In the data rows, zero lies at 4.5, halfway between 4 and 5.
Each row belongs to one hidden group. There are 2 groups. Groups can overlap: rows of different groups may look alike.
Each row in order, then its group:
[4 6 9 5 5 5 6 6 5 7 5 4 4 4 4 5 6 4 5 6] Ez
[5 4 5 5 5 5 3 3 7 5 4 4 6 4 3 5 6 4 6 5] Ao
[1 6 6 9 5 0 8 8 7 5 9 9 1 6 9 3 0 8 3 8] Ez
[3 3 7 3 4 6 4 4 4 4 4 3 4 3 4 3 2 4 5 2] Ez
[4 6 4 3 6 4 5 6 3 7 5 4 3 5 4 5 6 4 6 5] Ez
[2 7 4 9 4 6 7 6 7 6 9 8 3 5 4 6 5 4 3 9] Ez
[5 3 0 5 5 6 5 3 3 4 3 3 4 4 4 3 2 6 5 3] Ez
[7 2 5 3 4 5 3 3 4 5 4 4 6 3 3 5 5 6 5 2] Ez
[6 4 6 3 5 4 3 3 5 5 5 3 6 3 2 5 4 3 6 4] Ao
[2 7 5 3 5 5 5 6 7 7 6 6 4 3 3 8 4 4 8 6] Ao
[3 7 4 6 6 1 8 6 4 4 7 8 1 4 9 5 3 4 3 6] Ao
[0 7 3 5 5 3 7 6 4 3 6 8 3 6 7 3 7 4 3 3] Ao
[6 3 3 5 6 7 3 3 3 3 4 3 6 5 3 3 3 6 3 3] Ez
[4 6 5 3 5 6 3 6 5 7 5 4 4 4 3 8 6 3 8 4] Ao
[3 5 4 3 3 6 4 4 3 4 3 3 4 4 4 6 2 4 5 4] Ao
[5 5 5 5 5 5 5 3 6 3 3 3 4 3 3 5 2 4 5 3] Ao
[5 4 3 3 5 4 4 4 7 6 5 4 6 4 4 5 6 6 6 6] Ao
[5 3 5 5 4 6 5 3 2 5 3 3 3 5 4 3 5 3 3 3] Ez
[4 7 5 3 6 5 4 6 6 7 7 6 6 4 3 8 6 4 9 7] Ao
[3 5 6 3 4 3 6 4 3 4 3 6 1 6 7 3 2 3 3 4] Ao
[4 1 5 8 0 4 5 3 6 0 6 3 6 9 5 5 4 6 3 4] Ez
[4 4 6 5 5 2 8 6 2 3 4 6 3 3 8 3 3 4 3 3] Ez
[6 5 4 3 5 6 3 3 3 6 5 3 4 5 4 8 6 3 5 3] Ez
[1 7 5 1 5 5 6 6 4 3 5 9 3 4 8 5 2 6 5 5] Ez
[4 5 4 6 5 5 8 6 2 5 2 3 3 5 9 3 8 6 3 2] Ao
[5 5 5 3 4 4 4 4 2 4 3 4 6 4 4 3 2 4 3 5] Ez
[5 4 4 5 6 5 8 4 5 2 4 3 4 2 8 3 6 4 3 5] Ao
[7 4 6 5 3 4 2 3 6 5 4 4 6 2 3 3 5 3 5 4] Ao
[3 6 5 5 6 5 5 4 4 6 4 8 3 4 3 6 6 3 6 5] Ez
[3 4 4 3 6 4 4 4 7 4 4 3 6 3 3 5 2 6 5 6] Ao
[6 6 5 5 3 5 4 4 3 6 3 4 4 6 3 6 5 6 3 5] Ez
[6 4 3 5 6 5 3 3 7 5 3 3 4 3 3 3 4 6 6 6] Ao
[2 6 6 3 5 6 4 4 4 5 4 6 4 3 4 6 4 3 6 4] Ao
[4 5 2 6 6 6 5 6 4 5 5 4 4 4 4 5 4 4 3 5] Ez
[6 3 3 5 6 6 3 3 6 5 4 4 6 2 4 3 5 4 5 5] Ao
[7 3 4 5 3 6 3 3 4 4 4 4 8 7 4 3 4 6 3 4] Ez
[4 6 4 3 5 2 7 8 3 6 3 6 3 7 5 3 6 3 3 5] Ez
[4 5 4 3 5 3 4 4 2 5 4 4 3 3 4 3 3 4 5 3] Ez
[7 4 4 5 4 7 2 3 3 5 4 4 4 4 5 6 5 4 5 3] Ao
[3 7 5 5 6 6 4 6 9 6 8 6 6 4 3 8 6 6 9 8] Ao
[5 6 7 3 8 4 4 6 8 7 7 4 4 4 4 6 6 3 8 5] Ao
[3 8 6 5 6 5 4 8 8 8 7 6 6 4 4 8 6 6 9 4] Ao
[5 1 4 5 1 7 4 3 3 0 3 3 6 8 5 3 6 4 3 3] Ao
[6 5 4 3 4 5 3 4 4 5 2 4 4 7 4 8 5 4 3 3] Ez
[7 3 4 5 1 6 2 1 4 3 1 4 6 6 5 3 4 4 3 2] Ao
[5 7 4 6 5 5 5 6 4 7 5 4 6 4 4 6 5 3 5 8] Ez
[8 3 5 5 1 6 2 3 3 3 3 3 6 5 3 3 4 4 3 4] Ao
[4 5 5 3 2 4 5 4 2 2 3 4 6 4 4 3 3 4 3 3] Ez
[3 5 5 6 5 0 5 6 5 7 5 6 1 5 5 3 4 4 3 6] Ez
[3 7 3 5 6 6 4 6 8 7 6 6 6 4 4 8 6 1 9 6] Ao
[6 2 3 5 5 6 4 3 4 2 3 3 6 3 2 3 4 6 3 3] Ez
[4 6 3 6 5 4 4 6 4 7 5 4 4 3 4 6 5 4 5 6] Ez
[5 4 4 5 5 5 6 3 6 2 3 3 4 2 5 3 3 4 5 4] Ao
[4 5 5 3 4 4 3 6 4 5 4 4 4 3 3 5 4 4 5 4] Ao
[4 2 4 5 6 7 6 3 6 1 3 3 4 2 4 3 6 4 3 3] Ao
[3 6 5 6 6 4 5 4 4 4 8 6 3 4 5 6 2 4 3 7] Ez
[5 4 5 3 5 6 2 3 5 4 5 3 6 4 3 5 4 3 6 4] Ao
[4 4 3 3 5 5 3 3 6 4 4 4 6 3 4 5 3 4 5 5] Ao
[2 7 4 6 7 6 5 8 4 5 6 6 6 3 5 8 2 4 5 6] Ao
[4 6 4 3 6 5 5 6 4 7 4 6 3 5 6 8 6 6 6 5] Ez
[6 4 4 5 6 5 3 4 6 6 4 3 4 3 3 3 6 4 5 5] Ao
[0 7 4 9 5 0 8 8 7 5 9 9 0 5 9 3 2 4 3 9] Ez
[5 2 1 5 2 8 2 3 3 2 3 3 8 7 6 1 2 4 3 3] Ez
[5 2 5 5 6 4 4 1 4 4 3 3 4 4 4 3 2 4 3 2] Ez
[1 6 5 5 6 6 6 6 3 5 6 8 1 3 4 3 4 6 6 6] Ez
[7 3 1 3 1 4 3 3 6 4 3 4 6 4 2 5 5 3 5 4] Ao
[5 4 5 3 4 4 5 3 3 2 4 3 3 7 4 3 5 8 3 4] Ez
[5 3 4 3 6 6 3 4 4 4 3 3 4 3 3 3 2 6 5 5] Ez
[2 6 8 3 5 2 6 6 3 5 4 6 3 6 6 3 2 3 5 5] Ao
[5 0 3 6 0 4 6 3 6 1 4 3 6 9 5 5 6 4 3 3] Ez
[4 1 5 6 1 5 8 3 4 1 2 4 8 9 7 5 9 4 3 4] Ez
[4 4 5 5 5 5 5 3 6 4 3 4 4 3 3 5 1 4 5 3] Ao
[4 6 4 6 5 3 5 6 4 5 6 6 4 3 6 5 0 8 5 6] Ez
[4 6 3 5 5 3 6 6 2 6 3 6 3 5 6 5 6 4 5 6] Ez
[3 6 5 6 5 5 5 6 4 5 6 4 4 3 4 6 4 3 5 5] Ez
[5 4 2 5 4 6 2 3 3 4 4 3 6 4 3 5 4 4 5 3] Ez
[6 3 4 5 4 5 2 3 2 5 4 4 4 5 5 6 5 4 3 4] Ao
[6 4 4 3 7 4 3 4 3 6 4 4 6 5 4 6 5 3 5 2] Ez
[5 3 6 5 4 5 4 3 7 4 3 3 4 3 3 3 3 4 5 4] Ao
[7 2 4 5 5 7 4 1 2 2 3 3 3 4 4 3 2 1 3 3] Ez
[5 4 4 5 5 3 5 6 3 6 4 4 4 4 4 5 5 6 5 5] Ez
[7 4 4 5 6 5 3 3 6 4 4 3 4 3 3 5 6 6 5 5] Ao
[6 4 6 5 2 2 4 3 4 2 3 3 3 8 4 5 4 0 5 2] Ao
[6 4 5 5 4 3 8 4 2 4 3 4 3 4 9 3 3 6 5 3] Ao
[6 4 5 5 2 5 2 3 3 4 4 4 4 5 4 6 6 9 3 3] Ao
[5 5 5 5 6 6 3 6 4 6 4 4 4 5 5 6 6 6 6 4] Ao
[4 7 4 3 6 4 4 6 8 7 5 4 6 3 3 8 6 4 8 7] Ao
[7 2 3 5 3 5 2 3 2 3 3 3 4 5 6 3 4 6 3 3] Ao
[6 4 4 5 3 6 3 3 2 4 3 3 6 5 3 8 5 4 5 3] Ez
[5 6 5 5 5 3 3 4 7 6 4 4 6 3 3 5 6 3 6 6] Ao
[6 6 3 3 5 5 3 6 6 6 5 3 4 3 3 5 4 3 5 5] Ao
[7 4 5 3 4 5 3 4 6 6 4 3 4 3 3 3 6 6 6 6] Ao
[5 4 4 3 5 4 3 6 6 5 4 3 4 4 3 3 4 6 5 4] Ao
[6 1 7 8 1 4 5 3 7 3 5 3 4 9 5 3 6 1 3 3] Ez
[6 4 4 5 5 3 5 6 3 6 4 4 4 3 4 3 6 1 3 5] Ez
[2 6 2 6 6 0 6 6 5 4 6 6 3 4 5 3 3 4 3 4] Ez
[3 7 6 3 6 5 4 6 7 6 7 6 6 4 3 8 7 4 9 8] Ao
[4 5 4 5 6 3 5 6 3 5 5 4 1 6 5 3 3 6 5 5] Ez
[2 6 8 6 6 2 6 6 4 6 5 6 1 5 4 3 4 9 3 4] Ez
[6 1 4 5 1 6 3 3 4 2 3 3 8 9 5 3 5 3 3 3] Ez
[6 0 5 5 0 4 4 3 6 2 3 3 6 9 5 3 4 6 3 3] Ez
[4 2 2 5 0 7 7 4 3 2 3 3 4 6 6 3 7 4 3 4] Ao
[1 7 5 5 6 4 5 6 4 3 6 6 1 4 4 3 3 3 5 4] Ao
[4 2 3 5 2 6 5 3 4 1 2 3 4 7 4 3 7 6 3 2] Ao
[7 3 5 5 2 6 2 3 3 5 2 4 6 5 4 5 5 6 3 3] Ao
[6 4 4 5 5 5 3 3 4 4 4 3 6 3 3 3 4 4 5 2] Ez
[1 6 4 3 6 4 9 6 1 3 5 8 3 2 9 3 6 3 3 5] Ao
[4 5 8 3 4 0 5 6 3 6 3 4 3 7 5 3 6 6 3 5] Ez
[7 3 3 5 6 5 3 3 5 5 6 3 6 4 4 5 5 4 5 3] Ao
[6 6 4 5 5 3 3 6 3 6 4 4 4 5 4 9 6 4 5 5] Ez
[5 6 3 6 6 5 5 3 5 2 4 1 4 3 4 3 3 6 5 3] Ao
[5 4 1 3 7 5 4 3 6 4 4 3 4 3 3 3 3 3 6 6] Ao
[5 5 5 3 5 4 4 6 4 6 5 4 4 3 3 6 6 4 6 7] Ao
[3 3 9 5 0 6 9 3 4 0 2 4 3 8 8 3 8 1 3 2] Ao
[6 5 6 5 6 6 3 3 6 5 7 3 8 4 3 6 6 4 8 4] Ez
[5 4 3 3 5 5 3 6 7 7 5 4 4 4 4 3 6 4 6 7] Ao
[1 4 6 9 5 0 8 8 8 6 9 9 1 6 8 3 5 6 3 9] Ez
[3 6 6 6 5 3 6 6 4 5 6 6 3 4 5 5 3 4 3 6] Ez
[5 5 9 6 6 3 6 6 5 6 5 4 4 4 4 5 5 4 5 5] Ez
[5 6 2 3 4 5 3 4 4 6 6 4 6 4 4 8 7 3 8 4] Ao
[4 6 6 6 6 6 5 6 3 5 6 6 6 3 5 6 2 4 6 7] Ao
